Each row has a name. Each question is about the rows just above it.

[124 158 163 183 120  63 117  88 145 173 158 199 136 141 132 133 126  96
 165 110 100  97 112 105 155 132 154 141 115 132 107 144 138 185 127 121
 143 188 140 132 146 157 167 115 123  88 111 181] : z_634
[124 158 163 183 120  63 117  88 145 173 158 199 136 141 132 133 126  96
 165 110 128  97 112 105 155 132 154 141 115 132 107 144 138 185  62 121
 143 188 140 132 146 157 167 115 123  88 111 181] : z_302
[124 158 163 183 120  63 117  88 145 173 158 199 136 141 132 133 126  96
 165 110 128  97 112 105 155 132 154 141 115 132 107 144 138 185 127 121
 143 188 140 132 146 157 167 115 123  88 111 181] : z_466
Move every entry of [138 185 127] by +1 step of 1.
[139 186 128]
Move every entry of [107 144] by -1 step of 1.
[106 143]
[143] with +1 step of 1 on every entry:
[144]
Move every entry of [138 185  62 121] by +1 step of 1.
[139 186  63 122]
[165 110 100  97] with +1 step of 1 on every entry:
[166 111 101  98]
Shift each entry of [105 155 132 154] by +1 times 1:
[106 156 133 155]

[ 70 162  87 122] -> z_241
[142 128 144 136] -> z_471
[150 136 115 162] -> z_438
[131 103 107  74] -> z_671
[199 152 167 103] -> z_843
[ 84  81 134 118] -> z_834
[84] with +1 step of 1 on every entry:
[85]
Move every entry of [136 115] by +1 step of 1.
[137 116]

[139 123 108 144 146 132 135 122 139] -> z_930
[133 122 113 109 148 110 160 124 182] -> z_943
[116 124 134 123 151 112 138 139 154] -> z_308
[116 126 133 129 144 122 134 134 143] -> z_528
[130 125 123 140 128 133 137 113 138] -> z_588
[125 143 119 146 122 153 133 111 122] -> z_785
[115 138 135 137 126 131 104 123 102] -> z_441
[157 119  84 145 143 133 145 102 149] -> z_963
[144 122 134] with -1 step of 1 on every entry:
[143 121 133]
Move every entry of [133 122] by -1 step of 1.
[132 121]
Shift each entry of [124] by -1 times 1:
[123]
Shift each entry of [139] by +1 times 1:
[140]
Shift each entry of [145] by +1 times 1:
[146]
Move every entry of [110 160] by -1 step of 1.
[109 159]

[108 177 141 163] : z_256
[164  77 133  85] : z_745
[166 136 182 119] : z_280
[ 98 131  93 140] : z_61
[107 192 152 173] : z_651
[98] with -1 step of 1 on every entry:
[97]
Move every entry of [152] by -1 step of 1.
[151]
Move every entry of [ 98 131] by +1 step of 1.
[ 99 132]

[148 148 149 124]  z_194
[123 142  54 106]  z_173
[119 161 125 137]  z_166
[113 122 148 122]  z_437
[131 152 152 116]  z_845
[148 148 129 160]  z_881
[119 128 118 104]  z_726
[138  95 105 118]  z_711
Move every entry of [148 148 149] by -1 step of 1.
[147 147 148]
Move every entry of [148 149] by +1 step of 1.
[149 150]
[113] with -1 step of 1 on every entry:
[112]
[119 161 125] with -1 step of 1 on every entry:
[118 160 124]

[133 142 126 124 126 126 123 134 124 114 147 127 137 125 131 128 131 125
 121 136 119 135 135 121 141 129 126 143 138 128 135 128 116 127 141 123]  z_742
[131 142 108 130 125 130 123 126 122 131 111 128 127 134 120 119 145 130
 109 115 123 115 138 116 138 121 125 131 131 145 105 124 190 139 121 142]  z_872
[127 171 123 133 107 127 130 135 130 128 142 138 124 129 126 130 150 124
 131 113 159 121 123 127 117 123 128 134 115 131 116 124 125 138 135 128]  z_486
[131 160 137 131 104 116 121 137 129 133 125 129 125 133 123 127 140 117
 122 141 121 143 130 127 125 135 130 113 123 121 123 141 115 112 137 122]  z_243
[125] with -1 step of 1 on every entry:
[124]
[124] with -1 step of 1 on every entry:
[123]
[128 135 128 116] with -1 step of 1 on every entry:
[127 134 127 115]
Shift each entry of [133] by -1 times 1:
[132]
Move every entry of [124 125 138] by +1 step of 1.
[125 126 139]
[121] with +1 step of 1 on every entry:
[122]
Move every entry of [130 128 142] by +1 step of 1.
[131 129 143]

[144 168  69 173] : z_396
[144 168 151  84] : z_887
[144 168  69 113] : z_826
[144] with -1 step of 1 on every entry:
[143]
Move every entry of [144 168] by +1 step of 1.
[145 169]
Move every entry of [144 168  69] by -1 step of 1.
[143 167  68]

[127 134 160 166 111 181 135 155 154 104 145 142] -> z_758
[ 83  89 196 156 126  77 130 131 118 142  96 120] -> z_556
[127 138 110 110 134 132 134 104 152 156 171 117] -> z_773
[ 91 109 189 120 115  85 133 145 110 142 100 143] -> z_68
Shift each entry of [138] by -1 times 1:
[137]
Shift each entry of [145 110] by +1 times 1:
[146 111]
[145 110 142 100] with -1 step of 1 on every entry:
[144 109 141  99]
Move every entry of [100] by +1 step of 1.
[101]
Move every entry of [83] by +1 step of 1.
[84]
Move every entry of [104 152] by -1 step of 1.
[103 151]
[104 145] with -1 step of 1 on every entry:
[103 144]

[185 110 143 140 173] = z_737
[133 144  77  80  68] = z_780
[133 144 110 103 104] = z_957
[161  84 125 116 154] = z_687
[110 143] with +1 step of 1 on every entry:
[111 144]
Move every entry of [125 116] by -1 step of 1.
[124 115]
Shift each entry of [125] by -1 times 1:
[124]
Move every entry of [133 144] by +1 step of 1.
[134 145]
Move every entry of [133 144 110 103] by +1 step of 1.
[134 145 111 104]
Shift each entry of [103] by -1 times 1:
[102]

